A single turn carries every row of the set below to another of its rows. Some are shown first; where does it send the rows asked next?
kab: [  6   6  15  10  18  31  -5  11  27 -32  -6  11  -1   8  32  14  -8   4
  15 -13  -5 -14   0  -9   7 -22 -16]
poriv: [ -2 -23  -2   8   3   8  12  11  12 -25   4 -26  25  13  12   7  -4 -27
 -14  -4 -19 -23  -1   8   0  -2  -5]
Sud: [  3  -2  22  34  28  -1  16  16   3 -11   7  14  15   9  -7 -28   6  27
  -4   7 -18 -31  17   2   1 -14 -42]
Zek: [-10  15   7  18  24  10  11  -4  42   9  15  -2  19  11 -10  -6  18   5
   4  -2 -23 -24  18  13  25  -9  -1]
Zila: [ 12 -13  -4  18 -17   3  -2 -37   2  -6  21   5   5  20  -2  19   7 -12
 -11 -17  13 -47  26 -16 -11 -14  -9]
Ges: [  6   4  15  28  16 -10  30   2   8  17   6 -17  36   1 -11 -34 -15  -4
 -24   7  -1  -6   8 -18  -1 -23 -16]
Gitef: [ -2  24   8  18  32   8   0  -5  41  12  18  -3  14  22  -8  -1  20   2
   3   0 -14 -14  30  12  19 -16  -8]
fipin: [ 28 -18   4  17  -4  -5 -23 -15 -10 -26  39  -2  -7  24  18  13   9   7
  12  -5  17 -24  18 -17   6 -34 -13]
Gelo: [ 12  37 -14  19  14  -6  14 -18  21   7  18  15  -9  11   4  -8   6  17
 -27   8   9   5  14  17   0 -30 -19]
rup: [ -5  21   7  15  27  18  10  -7  -5   8  22   4  20  -7  38 -17 -23   0
 -18  -8   5 -11  12  19  12 -20 -22]
mirur: [ 34  -6   5  -1   9  -9  -6  10   0   1  25 -14  10  21  11   8  -8   8
  34   7  16  -9   2 -31   2 -42   3]
meded: [ 25 -19   3  -4   3  -9  16  -1  34 -25 -14  -2  -4  -2  -7   4  -6   6
   1  10 -16  -9  -8  -1 -17 -28 -27]
Mib: [  2   5  22  31  33 -10  14  21  14  -5  11   4  17  20 -10 -25   3  22
   5  11 -14 -23  24  -1  -2 -23 -45]
Fasi: [-24  17  -2  30  -8  -2  26 -10  -4  10  15   7  19   8  16  12 -26   0
 -35  -5  15 -28   8   8 -10 -11 -20]
mur: [-11  -1 -10  10 -28 -12  24   1   8  -5  19   8   4  15  -1  24 -10   5
  -8  -8  18 -43  -5 -21 -23 -11 -18]
refek: [ 26 -11 -17  36   6   1  15  -4 -11 -33  -6   3  -5  13  32 -15  -9   0
   0  -5   0 -22   8   9 -21  -6 -19]
sagu: [ 10   5  18  15  32 -13  -2  30   6   3  10  -9  25  25  -3  -9  -6  26
  25  11  -7  -9  11 -17   3 -41 -28]
Benof: [ 17  -1  13  23  15  -6  21  -8   0  13   7 -13  29 -13 -10 -37  -7  -2
 -28   2  -6  -1   5 -15   6 -18 -11]
gipim: [ 13  32 -21  12  15  -8  23 -11  23   4  17  15  -9   0   4 -13   6  26
 -12   4  -1   3   4  20   6 -31 -19]
seg: [ -6 -15  12  -4  -8 -13  10  14  17   0  24  -9   8   6  17  19 -26   7
  32   5  18 -37 -12 -17 -11 -20 -11]
podaz: [ 12  12  11  21  26  -2 -30 -20  19   1  25  -5   9  26   0   5  17   9
  10   5 -12  -7  38  -4  21 -31 -12]
Vatu: [ -9  -7   9  -5  -7 -15  13  14  17   8  22  -8  11   9  17  18 -33   7
  33   8  16 -32  -6 -15 -12 -20  -7]
Mutav: [-10  23  10  25  21  14  18 -12  -2  12  17   5  22   3  32 -16 -28  -4
 -28   0  14 -16  15  15   0 -21 -24]
vom: [ 13 -20  -5  17 -17   2  -4 -35   0 -10  24   0   4  15   5  20   7 -13
  -5 -19  17 -47  18 -13 -10 -13  -8]
nane: [ -3 -11  -9   6 -27 -11  22   0   7  -9  19   3   4  10   0  23  -7   3
  -7 -11  21 -45 -12 -21 -24 -12 -17]
beged: [ 16  28 -17  33   2   1   0 -39   3   3  14  18  -3  17   0  12  14   7
 -26  -4   8 -16  28   4  -4 -22 -17]
Goso: [ 26 -16   9  16   0  -4 -26 -17 -12 -23  38  -1  -1  29  15  10   6   6
   7  -2  11 -21  27 -18   7 -36 -15]
Noz: [ 32 -11   5   1   6  -8  -7   6   7  -4  24 -14   6  15  12  11  -3   7
  39   3  19 -16  -3 -30   3 -38   4]
kip: [ -8  -2  11  15   6 -21  32  11  11  26   0 -17  35   2  -5  -9 -36   6
   1   9   5 -17  -2 -11 -14 -25 -14]
lidul: [ 17  -3  -2  30  -7  -3  -1 -22  28 -22   2 -13 -11   0  21 -10  -6  -6
  -1  -5  -2  11   3 -15  11 -10  16]

lidul -> kab
Vatu -> mur
And these:
vom -> fipin
Gelo -> Gitef
gipim -> Zek
kip -> Fasi

